128 stands for zero in the data rows.
Here are some points, one per row:
[156 137 137 113   7 198 139 156 104  89 124  83 114  87 135 122 110 118
 155 138 127  61 131 132 156 104 126 107  82 105 178 212]
[ 83 220 124 205  29 125 145 175 133  70  91  74 150 139  56 125 119 133
 178 177 111 166 172 176 103 102 188 145 130 141  58 181]
[165 179  80  88 167 118 139 112 166 171 182  95 146 125 110 110  61 176
 181  81 187 136 157 108 119  37 169 134 134  99 164 114]
[171  87 225 131 147 132  96 121  98  56 156  93 111 188 132 133 220 134
 172 124 116 128 131 106 143  73 138 127 114 166 173  98]
[140 161 135 128  69 126  69 189  85 186 174 185  91 190 162 164  68  88
 135  88  88 112 194 174 144  67 154  79 131  80 181 162]
[163 180 107 120 160 129  91  54  86 167 103 123 145  53  97 122 150  69
 198 148  68 137 137 255 110 125 142 122 159 129 184 143]
[136 178 192 107 112  85  48  97 102 140 121 161 110  68  66 161  77 115
 121  66 143 152 180  95 222 150 115  92 111 120 128 233]
[123 157 126  98 188 141  75 217 133 110 195 123 112 110 130 143 182 172
 161  99  42 159  69  94 174 128 137 151  58 166 177 171]
[110 108  91 119 164 123 100 124 112 149  77 208 123  49  68  92 146 230
 170 167 149  91  80 139 143  57   0 158 109 136  98 153]
[ 94  95 160  96 111 206 141  61 156 175 116 143  88 169 126  89 145 108
 100 127 172 136 139 167 173  65 185 121  97 148 188 144]
[152  86 122 139 116 138 122  51  84 162 179 129 107  96 122 165 134  72
 184 211 169 147  75 123 122 120  79  92 147 167 126 161]
[ 49 155 118 184 107  81  83 143 163 141 149 107  91  42 168  77 125 145
 100  91 153  80 174  60  97  78 152 157 175  92 182 125]
[180 177 162 167  54 203 135 112 168 112 171 159 255  81 154  80 173 162
 156 108 125 104  91 129 176 111 130 116 115 109 127 174]
[141 177 121 100 136 199  89 117 126 135  74  54 119 102 157 135 184 144
 129 134 179 169 177 153  93 117  96 105 148 197  77 142]
[255 144 121 106  88  46 140 132  93  94 119 170 129  56  82 111 167  74
  73 155 151 156  84  93 119  84 153  93 198 149 155  63]
[ 76 162 128 174 106 189 110 100 109  81  64 168 127 133 184 123 103 140
  57 160 174 190 168  49 134 167  86  88  72 166 155 129]
[ 73  93 164 129  77  69 108 178 160 139 116 174 125 164 161 129 114 105
 175 137 182 132  81 155  16 211 121 109 144 127 107 105]
[152 128  74 149  78  83 109 137  81 166 145 110 106 172  47 110 107 170
 137  89 254 158 135  99  66  71 143 154 127  89 101  98]
[116 117  98  97 134 175 156 111  61 151 126 102 125  97 128 108 136  75
 238 154 134  82 154  51 151 193 102 104 147  82 108  49]
[196  93  99  59 180  83 221 153  27  75 192 148 104 145 143  75  74  97
 133 111 115 153 134 154 125 140 156 108  88 164 125 213]
[166 162 157 116  95  93 143  70 129 133 127 157 140 137 144 135 154 145
 178  79  60 158 122 166 131 175  70 172  93 125  56  39]
[ 99 117 160 193 125  88 140 151 135 176 183 125  75  84  78 137 169  86
 164 137 177 121 152 104 250 160 158 154  89 196 113  56]
[146 119 185 113  63 123 144 140 141  56 167 132 128 154 199 132 105 190
 113  79 149  93  80 167 167 145 149 151  91 115 165 125]
[157  91 139 100 228 126  96 182 140 139 119  96 174 127  40 145 169 111
 167 162 115 124 153 140 114 112 111 147  88 134 145 113]
[164 202 126 121 138 175 111 184 137 122  87 202  80 121 152 105 199  98
 192 136 137 153 159  56  78 149 157 113 116 131 191 124]
[ 72 105 115 177 122  91 158  84  84 124 143  91  19  93 145 104 122 104
 156 134 127 138 112 132  70 100 129 101 113 113 107 156]
[ 97 166  65 134 161  97 154 116  98 139 105 149 133 156 106 148  89 114
  69 214 196 128 144 167 174 173 120 176  14 130 195 125]
[115  98 109  63 154 133 109 149 160 185 156  94 174 108 152 115 104  87
 146  78  92  91 121 148  95 150  98 172 139 143 181  48]
[ 97 151 207 140 176 119 185  67 148 140  83 145  95 174  84 184  73 184
 129 144 131  67  63 157 139 116 147 173 146 105 170 113]
[145 153  88 165 167  84  99  72  79 162 153 117 111 111 167 121 155 118
 103 131 147 176 208 162 108 162 114 155 113 154  87 125]
[142 128 112 130 129 120 115 138 169 121 216 129 122  80  82 112 156 105
  99  77 160  69 151  61 124 118  70 107 142 111 134 132]
[130 112 149 162 145 137 128 131 157 107 148 207 128 133  48 149 167 170
 119 125 188  71 200 165 132 143 180  72 138  93 171 135]
[121 167  87 149 160  93  76  79  88 164 141 115 198 140 155 141 149 139
 201 154 170  53  56 124 164 102 173 159 170  97 138 130]
[146 174  71 174 134 163 165  80  62 138 123 176  79 132 202 176 152 157
 113 136  77  90  83  81 111 183 114 152 200 152 216 129]
[172 156 152 173  78  89 115 126 219  62 176 156  32 123 220 155  82  99
 163 210 167 104 161 202 191 130 182 134  91 140  63  49]
[145 207 157 121 179 185 148 133 134 108 197 115 121 213 112 105  98 156
  83 179 107 127 159 108 136 160 111 156 153 101 112  99]
[186 180 207  58 135 125 150 140 132 109 182 125 114  83 228  70 150 102
  87 152 140 158 173 175 100 190  78 173 120 119 147  91]
[118 129 120 171 161 124  76  46 181 125 149 185 124 147 162 106 111  66
 151 113  97 120 143  84 156  85 145 193 147 150 117 188]
[108 122  69  61  99 156 121  88 175 129 121 113 127 167 125 145  84  61
 159 163 118 122  99 186 211  84 152  79 139  86  86 144]
[164 108 118 158 184 131 160 159 124 151  53 115 128  91  88 142  82 131
 146  63  83 109 181 112 135 189 208 125 114 228 115 135]
[ 90 144 144 109 141 103 134 103 198 122 106 102  80  85 145 101 121 109
 158 124 113 171 101 121  75 140 121 141 171  99  95 105]
[152 195 133  80  89 144  84 159 108  79  73 138 143 142 105 105  64 184
 134 125 152 175 141 106 148 173 146  96 108 123 104 105]
[155  49 142  94 172 175 121 118 173 113 132 116 126  92 132  78 138 197
 101  77  83 138 135 113 114 103 166  56  95 103  77  93]
[ 85 135 124  92 117 110 137 120 245 104 165 167  88 147  73 237 143 185
 158 146  81 110 158 122  52 170 168 142  92 209 123 120]
[126 133 190 105 162 119 128 168 116 193 122  81  56 125 125 119 158 232
 103 238 128  80  72 118 183 164 184  52 173  96 145  78]
[127 161 102 137 109 118  56 168 104 112 146 178 185 120 103 158 159 172
 124 157 182 198  59 136 131 168 155 114  83 108 125 128]
[105 170  70  67 121 111 142  38  73  46 131  54  96 147  65  55  67 202
 122  63 131  92 153 168 140 110 128 207 122 167 141 108]
[176 124 215 209 141 192 208 150  59 184  87 136  76 163 123  98 123 167
 147 148 179 143 138 144 114  84  92 116 167 128  88 103]
[ 43 144 105 125  70 162  74 151  86  61  88 130  89 139 130 107 123 138
 105 133  66 116 106 183 142  12 122  67 111 163 107  74]
[109   0 161  64 113 133 113 128  69 167 125 145 108 119 165 171 106 156
 206 147 168 153 149  63  94 107 208 188  94  68 122 170]
[136  44 157 198 164 160 105 151 186 143 137  65 203 117 121 162 140 163
 102 101 183 105 181 174 181 169 123 114 142 148 129 139]
[ 52 155 164 115 135 156 132 118 134 104 127 206 130 195 109  69  86 117
 160 157  93 103 115  89 207  97  49  91 181 173 112  74]
[135  87  71 167 242 139 112 213 159  89 130 166 111  76 141 109  61 116
 114 138  95 180 123 122 187  86 126  79 151 101  75 142]
[170  80  55 118 139 141 124 164  66  74 158  90  88 148  50 162  56 103
 146 125 121 107  82  80  91 159 118  56 144 127 124  98]
[141 164 149  87 139  73 122 172 152 117  89 125 139 173 172 121 220 120
 230  67 149  87 167  76 133 115 108 184 110  73  33 112]
[133 135 141 168 161 196 128 140  99 112 168 165 174 149 162 177  85 143
 139  99 168 188  95  75  46  70 130 131 107 207 139  77]
[195 101 163 167 109  89 132 112 177   0  93  70 154 141  98 166  66  82
  80 165 111 124 165  93 136 109  69 150  81  56 170  96]
[118  79 117 113 196 137 157  80 137 109 147 206 169 183  89 145 159 142
  89 142 115 180 185 128  91 100 196 118 171 161 185 154]
[176  98  88  66  47 110  83 206 115 150  20 133 164 146 147  90 141 170
  89 172 113  27 177 193  85 182 114 183 135 226 171 126]
[115 120 108 105 119  90  95 142  58 163 147 124 112  86 219 224 179 155
 106 192  85  83 214 139  62  65 126 137 135 112  88 112]
[119 101 110 154 156 120 170 136 138  75 115  89 148 156 165 102 232  51
 131 130 170  84  94 116 115  94 143 160 164 187 145 149]
[158 149  71 144 136 102 132 150 121 132 103 126 105 255  97  46 205  80
  75 156 113 154 133  94 158 119 106 126 181  84 127 128]
[120 150  99  70 180 146 127 146 168 107 117  67  79 177 159 122 129 175
 101  81 174 137 127 114 138  99  65 122 136 193  68 207]
[ 88 151  66 127 120  78 136 114 106 146 117 157 209 113 117  94  89 158
  58 147  95 112 108 103 164 152 183 165 151 102  95  44]
[167 127  93 107  71 121 143 164 140 175 161 118 105 174 128 216 122 149
  64  90 117 160  33 132 135  86 101 136  62  99 163  85]
[ 50  41  54 127  70 117 127 167 111 150 179 175 156 192 101 107 173  76
 163  94 107 187 145  82 153 167 110 138  90 143 145 117]
[143  78  98 138 114 160 194 135 215  85 155 177 156  99  70  96 177 100
 118  97 129 107 181 186  92 198 150 105 128 126 116 141]
[109 164 160  81 128 144 153 146 114 139  89 123 124 107 162 135 126  24
  94 109  93 183 135 129 139 100 177 217 184  97 196  63]
[ 71 105 160 145 119  82 154 161 115 106 113 204 130  59 168 118 117 144
 101 104 127 138 136 191 186 105  94 149 190 176 179 123]
[ 96 141 152 165 186  81 122 154 121 140  31 101  93 139 126 177 168  96
 105  55 107  77 144 100 142 171  62 104  55  69 156 161]
[156 103  98 110  71 104 171  94 218 148 111  95 138 129 113  96 132 167
 160 232  28 135 127  54 107  71 123 100 125 156 140 180]
[105 116 187 177 135 158  96 142  94 124 183 141 160 129  64 185 108 102
 104  56 112  68 117 119  86 142 100  88 183 219 113  83]
[180 192  57 142 131 138 120  70 127 175 145  69 157 115 191 212 146 101
 133 118 107 106 102  65 134 152 147 110  90 161 101 167]
[108 102 118 198 157 152  53  77 149 132 143  68 158 130 120  65  91 162
 173  70 129 184 102 132 116 164 160 103 113  92 219  86]
[119  81 113 212 166 174 161 144  94 104  63 115 119  98 174  63  88 131
 174  88  84 124 149 139 109 196 160 120  73  98 154 121]
[122 120 114 124 137 147 173  66  82 123 149 147 110 105 108  78 203 158
  62  96 145 156 112  70 127 121 193 102 143 174  36 103]
[ 78  98 154 135 115  98 112 136 117 103 169  40 134  97 138 116 173 127
 101 188  74 137 139  56 104 171 157 198 200  96 135 184]
[ 83 164 131   3 143 255 168 113 145 122 104 140 162 111 156 155  95 124
 109 175 187 105 165  96 136 163  96 117 103  71 130 100]
[197  82 127 128 136  62 115  90 154 138 126 112 161 206 203 156  51 137
 171 144 149  96 192  98 137 190  49  57 255 168 140 164]
[182 105 127 189 103 166  72  89 207 213  51 162  38 149 135  97 110  95
  99 134 104 137 111 178  76 173 115 194 123  96 105 145]
[147 117  85 145 112 174 214 255 169 170 122  83 125  99 114 141  70 100
 105 136 216 190 108 126 186  95  72 216 156 147 142 144]
[ 79 140 152  60 165  88 119 126 123  97  41 117 173 134 180 195 132  58
 130  62 197 110  83 146 124 118 199 117 180 138  74 140]
[ 86 117 135 119  99 115 140 111 142 192 110  91 132 120 115 165 101 106
  61 145  63 146 121  90 180 137 156  82 103 202  78 125]
[118 186 195 183  84 136 115 137 111 152 111  82 211 146  53 118  85 118
 189 146  87 198 114 157 107 123  87 114 130 162 130 137]
[106 107 110 120  66 195  56  82 136  93 168 145  89  87  93 157 152 144
  81 140 143 160 116 105  89 167  98 151 228  65 133 188]
[165 140 145 168 178  56  55 187 146 131  98 121 171 151 198  78 107 161
 122 172 124 137  61 121 100 149 211 123 149 117 115 193]
[ 83 156 173 114 160  83 187  80 133 121  92 113 191 130 132 186 173 131
 102 149 129 235 112 182 109 104  66  57 104  54 143 138]
[106 127  69 170 190 112 163 143 123  87 170 189  94  94 137 186 139 143
 170 106  93 116  49 154 116 162 109 173 154  80  80 151]
[151  82 102 139 109 104  77  67  78 132 121 175 167 164 166  81 147  90
  56  79 172  66  59 127 117 136 141 116  93 122  76 160]
These points spread out most along one direction. Take the direction at right angles to it along which they spread out most. Go by this last direction. How far along it is each point below, from 0 to 99? 50 is the average, and the first point above lies past it. One standard deviation of the points above along it is 16.
[ 81 145 191  81 109  45 236 132 113 172  99 148 157 102  86  88  98  80
 138 134 139  54 121  91  52 100 126  95 113  91 126 185] 54
[149  95 107  61 117 105 124  92 149  78  52 141  70  97 111 196 146 145
 172 107 154 181  98 162 161 160 112 143 197 133 163 148] 58
[143  77 162 122 193 187  50 160 158 139 142 145 170  76 113 118  88  36
  54 192 124  42 107 141  60 114 147 190  87 127  64 127] 55
[ 57 167 143 140 129 201 139 152  65 112 194  42 123 221  85 150 153 118
  86 123 146 106 101 230 131 157 119 139 156  91 116 174] 49
[106 127 159  66 128 132  68 148 128 161 173 123 112 138 164  76  97 112
 130 119  72 156 139 198 113 127 118  85 152 106 103 137] 61
[ 99 151 118 101 138  69 121  97 187 212 196 117 103 146 143  55 143 136
 127 149 166 147 117 152 105 156 101  97  79 153 149 178] 53
[116 124 198 110 126  69 145 118 132 125 120  83 118  77 119  84 125  96
  77 102 153 132  33 102 126 153 109  90  70 168 157 113] 46
[ 66 102 101 178 128  90 170 115 106 107 164 105 227 132 200 140 100 185
 119 154 132 152 165 133 121  56  63 135  92 133 145  85] 47
[163  30  99 138 150 110  90 141 133 140 111 102 160 114  69 163 176 150
 100 106 109 137 226 162 181 134 139  99 116  51 109  76] 38
[161  98 132 128  66 121 135 148 165 204  89 109  90 137 100 172 154 143
 101  45  77 166 132 113  95 109 141 111 163 121 144 128] 47
[148 127 196 114 108 127 219 135  73 146 160 183 184 119 100 139  90 193
 120 136  75 171 143 121 172 152 142 217 155 109  57 190] 47
[140  47 140 135  49 175 182 102 126 108 103 105 143 162 159 109 132 126
 140 147  94 154  68 142 208 134 127 190 108 111 108 124] 60
[182 178 164 159 129 165 130 109 119 144  96 166 110 166 111 151 124 108
  87 132  61  74 125 133  80  66  91 170  51  79 101 120] 65
[117 173  40 182 128 149 255 177 180 160 136 121 147  91 146 147 152 146
 117  89 114  87 137 188 111 131 156  21 125 113 150 132] 45
